(in the rows, 128 means zero)
Turns in one plane each, and the order they were made in; the first pair answered:
turn F:
[132  99 109 130 176 136 143 120 117] => [142 162 100 108 128 160 115 107 133]
[108 141 123 117  96 115  79 138  74] => [ 97  94 109 153 177 111 101 138 108]
[113  99 158 147 182 134 127 133 146] => [128 173 152 117 119 159  98 123 155]
[122 199 154 165  80 113 101 173 147] => [107 120 169 187 123  77 136 192 106]
turn B:
[155 171 137  81 148 137 136 100 104] => [139 151 112  92 131 162 110  84  93]
[107 151 165 138 167 134 109 131 152] => [103 142 153 135 167 151  98 122 150]
[129 170 143  98 171 161 117 105 166] => [111 146 115 117 140 184  87  96 154]
[127 133  74 133 108 135 113 100 136] => [125 141  86 149  86 109 122 124 134]
turn N:
[133 147 158 121 106 105 149 128 115] => [135 148 151 129 104  98 155 133 124]
[ 99 150 137 142 161 151 106 106 153] => [ 98 156 139 132 141 158  95 101 137]
[137 116  91 112 104 147 147 119  94] => [142 112  81 130 107 133 155 125 112]
turn P:
[149 101 109 125  99  85 189 135 117] => [146 113  74 132 141 126 170 106 175]
[126 167 175 100  96 121 127 146  96] => [133 194 141 130 112 124 124 145 172]
[132 144 113 103 167 166 121  90 157] => [134 124 161  82 120 126 140 120  73]
[110 131 110 140 108 144 112 129 134] => [107 125 118 133 104 143 112 130 114]
turn C:
[146 147 141 113 124 131 124 117 134] => [124 139 149 137 125 135 107 125 133]
[147 129  77 108  98 149 134 104 129] => [129 145 114 103  85 156 109 110 103]
[143 159 149  67 200 181 125  88 131] => [100 150 176 108 199 188  89 104 120]
[139 103 124 139 117 117 150 141  98] => [141 108 130 136 114 116 147 140  93]
Then:
(two turns a pair)
[ 67 107 133 136 110 154  93 136  61] => [ 92  82  87 185 113  99 141 161 114] -> C B
[125 136 120 160  73 132 129 147 116] => [124 120  86 149 114 172 121 117 142] -> C P
[134 131 151  96 134 168 109 108 100] => [112  92 110 157 124 160  94 116 122] -> B C
[147  87 100 132 172 113 169 115 136] => [144 114 150  85 144 118 160 117  79] -> P C
[135 151 138 107 117 182  91  82 150] => [116  99 166 123  89 149 100 108  81] -> C F
[110 105 151 144 179 128 124 127 143] => [119 160 146 128 151 145 105 119 168] -> P F
[127 160 123 104 136 143 119 105 120] => [100 142 138 153 121 120 105 134 109] -> P C
[131 157 109  89  92 137 129  87 126] => [129 162 115 109  68 116 129 108 122] -> B B
[125 100 131 113 112 137 139 115  85] => [138 122  94 148  92 120 146 127 144] -> N P
[108 167 116 124  80 113 127 112 118] => [ 86 115 116 167 112  99 132 125 113] -> C F
[113 115 173 136 163  83 147 147 117] => [124 119 163 127 171  85 157 142 130] -> B P
[148 145 130  99 113 108 154 126 124] => [117 164 139 145 121 121 115 137 157] -> C P
[104 202 146 157 119 153  82 143 170] => [ 96 179 173 110 141 182  76 118 109] -> B P
[122 146 162  92 132 119 116 115 110] => [113 151 154 145 124  98 112 139 146] -> P C
[171 130 123 106 129 114 167 145 125] => [132 119 153 141 180 127 142 154 138] -> C F
[120 106 126 137 210 175  94 124 130] => [111 127 107 160 146 185  59 127 137] -> F C
[169 128 139  71 155 130 167 121 108] => [178 140 114  78  98 125 161 122 109] -> N N
[122 100 109 113 147 131 135 125 174] => [118  87 125  87 111 133 129 124 113] -> P N
[133  75  86 171  99  90 158 157 123] => [164 128  55 122 125 129 158 117 182] -> C P
[115  90  99 121 175 174 117  94 130] => [116 136 111 126  63 156  91 118  99] -> F B
[127 125 102 114 115 156 108 105 111] => [126  98  96 128 112 137 121 114 100] -> F N
[122 127  65 150  55 163  82 107 144] => [128 135 123 151  26 103 109 154  97] -> P B
[105 154 159 152 136 150 100 120 131] => [120 136 108 172 133 139 118 114 164] -> N C
[132 130 108  82 133 133 137  91 111] => [132 103 100 100 132 114 149 102 104] -> N F
[121 122 108 156 105 115 126 138 133] => [128 130 139 144 148 106 148 144 135] -> B N
[129  86 134 133 102 108 136 128  87] => [137  92 141 131 116  90 154 138  96] -> C B
[127 174 191 107 182 124 128 135 149] => [118 152 183  78 136 156 101 111  87] -> B F
[120 136 130 146 135 127 125 129 152] => [121 116 121 130 145 140 127 116 135] -> P C
[116 120 109 132 151 151 103 115 117] => [119 117  97 135 133 151 102 113 115] -> F C
[139 106 127  91 129 119 136 104 122] => [144 114 132 105 130  92 147 120 139] -> P N
[114  87 125 129  93 110 123 128 110] => [126 121 111 141 127 113 127 127 177] -> B P
[152 184  90 122 115 137 128 112 195] => [143 207 150  89 140 143 124 115 167] -> N C
[112  81 132 111 133 124 129 122  90] => [122 136 123  92  93 146 104 110 107] -> F F
[127  84 132 115 171 132 149 118  98] => [126 161 133 101 145 174 106 103 135] -> F C
[108 122 138 129 167 155 105 116 125] => [100 122 143 161 123 129 101 145 117] -> B B
[115 111  96 153 120 123 138 121 135] => [116 124  98 129 105 146 119 107 117] -> F P
[109 128 158 112 163 164 101 122 119] => [121 154 137 103 108 168  90 118 122] -> C F
[127 105 124 131 119  95 160 128  96] => [131 111 134 112 131 103 162 122  94] -> B N
[147 153 117 112 120 118 153 129 145] => [120 161 146 108 117 143 120 122 119] -> B C
[124 167 134 128 123 164 116 110 143] => [129 170 146 137  95 125 133 135 132] -> P P
[119  55 114 156 185 123 160 109  99] => [143 171  81 134 142 174 117  80 182] -> F N
[115 122 129 179 114 111 114 145 140] => [119 159 139 159 111 132  98 136 151] -> N F
[113 112 150 128 169 131 125 125 120] => [109 120 153 122 124 138 107 126  96] -> N B
[151  81 155  99 105 133 122 117 104] => [146  95 143 159  93 103 120 149 153] -> C P
[148 126 179  93 105 146 178 128 107] => [129  83 134 121 155 182 158 100 142] -> F B
[126 122 137 128 145 123 141 128 128] => [124 120 137 129 136 118 141 130 119] -> B P
[ 97 104 112 204 151 125 108 134 164] => [161 118 109 102 193 127 170  98 155] -> C N
[126 112 148 142 151 112 142 140 123] => [122 101 131 135 160 139 129 122 121] -> B B
[119 166 105 143  77 121 135 120 154] => [120 110 120 144  92  87 171 133 108] -> F C
[133 129  94 128  87 123  97 161 144] => [118  86 106 115 106 137  99 150 100] -> P F
[136 108 123 118 137 137 124 103 108] => [141 121 123 110 124 141 119 101 109] -> F F
[113  91 133 106 102 147 116 125  68] => [153 150 133 124 119  83 170 164 150] -> P B
[127 119 103 134 119 138 119 124 141] => [140 130 112 105 124 136 135 118 135] -> N C
[154 126 140  87 119 111 128 107 117] => [160 135 134 108 133  97 139 119 153] -> P N
[139 155 137 139  85 107 106 115 167] => [119 118 147 112 152 151  96  79 145] -> N P
[114 124 148 136 142 123 157 139 147] => [112 145 153 119 139 146 141 128 145] -> N F
[115 152  90 119 129 159  84 100 158] => [132 149  70 133  97 131 104 113 166] -> B C
[134  94  99 109 138 144 125 115 132] => [125 101  94 131 113 140 112 124 140] -> B F
[131 135 120 161 113 137 103 139 158] => [132 141 145 154 147 125 120 150 161] -> B N
[136 125 125 121 208 135 147 114 174] => [ 99  88  84 179 129 152  94 114 149] -> B B
[119 101  85 140  99 139 123 103 119] => [137 124  92 123  79 118 142 113 118] -> C P
[108 162 104 162 118 138 107 138 186] => [ 86 104 138 115 140 172  95 111  92] -> P F
[113 147 133 119 145 166  98 114 147] => [123 125  90 139 130 154 112 117 165] -> B C
[114 138 104 141 106 155  64 118 138] => [108 143 118 144 112 153  60 124 138] -> B P
[161 135  86 107  72 106 141 107 138] => [146 128  78 120  66 122 120 102 143] -> P B
[119 138 190 138  93 118 117 166  75] => [100  84 115 197 155 149 103 138 147] -> C P
[110 139 140 140  80 105 109 143 101] => [134 127 105 152  93  82 141 143 140] -> N C
[110  97 141 147 121 110 136 158 113] => [118 112 165 116 138 114 143 152 104] -> B N
[162 183  96 126 117 105 125 145 127] => [149 131 121 133 155  83 150 160  89] -> F N
[137 101 101 120 171 140 130 114 136] => [151 117 109 140 138  92 152 149 141] -> P P
[105 136 132 146 141 151 109 117 140] => [122 129 106 139 139 147 123 109 153] -> N C
[126 130 102 127 107 150 129  94 175] => [ 99  93 133 124 101 157 115  99 110] -> P C
[156 167 112 166 133 139 137 163 186] => [137 122 141  97 166 200 120 117  98] -> B P
[103 140 170 102 132 158 113 127  95] => [125 151 111 143  66 121 124 145 137] -> N N
[117 146 104 151 133 136  85 111 150] => [116 144 120 167 143 112  98 130 156] -> B N
[115 105 100 128 111 157 102 111 103] => [121 109 106 169 101 107 124 148 123] -> B N
[150 167 109 159  65 118 120 121 150] => [145 164 117 114 138 174 109  75 153] -> B P
[122 118 136 111  75 142 109 127  64] => [148 159 105 153  62 105 128 150 149] -> P C
[120 103 136 100 159 165 124 101  77] => [115  72  91 146 136 152 122 109  93] -> B C
[138 110 109 137 146 123 142 121 136] => [149 136 125 106 123 126 144 118 116] -> C N
[134 102  89 129 102 129 127 100 142] => [134  98 106 151 129 101 146 120 157] -> B N
[173 149 143 124 192 113 166 128 174] => [130 129 193 104 194 152 122 118 101] -> P C
[154 143 147 111 142  96 127 141 126] => [146 129 126 107 168 127 119 116 138] -> F B
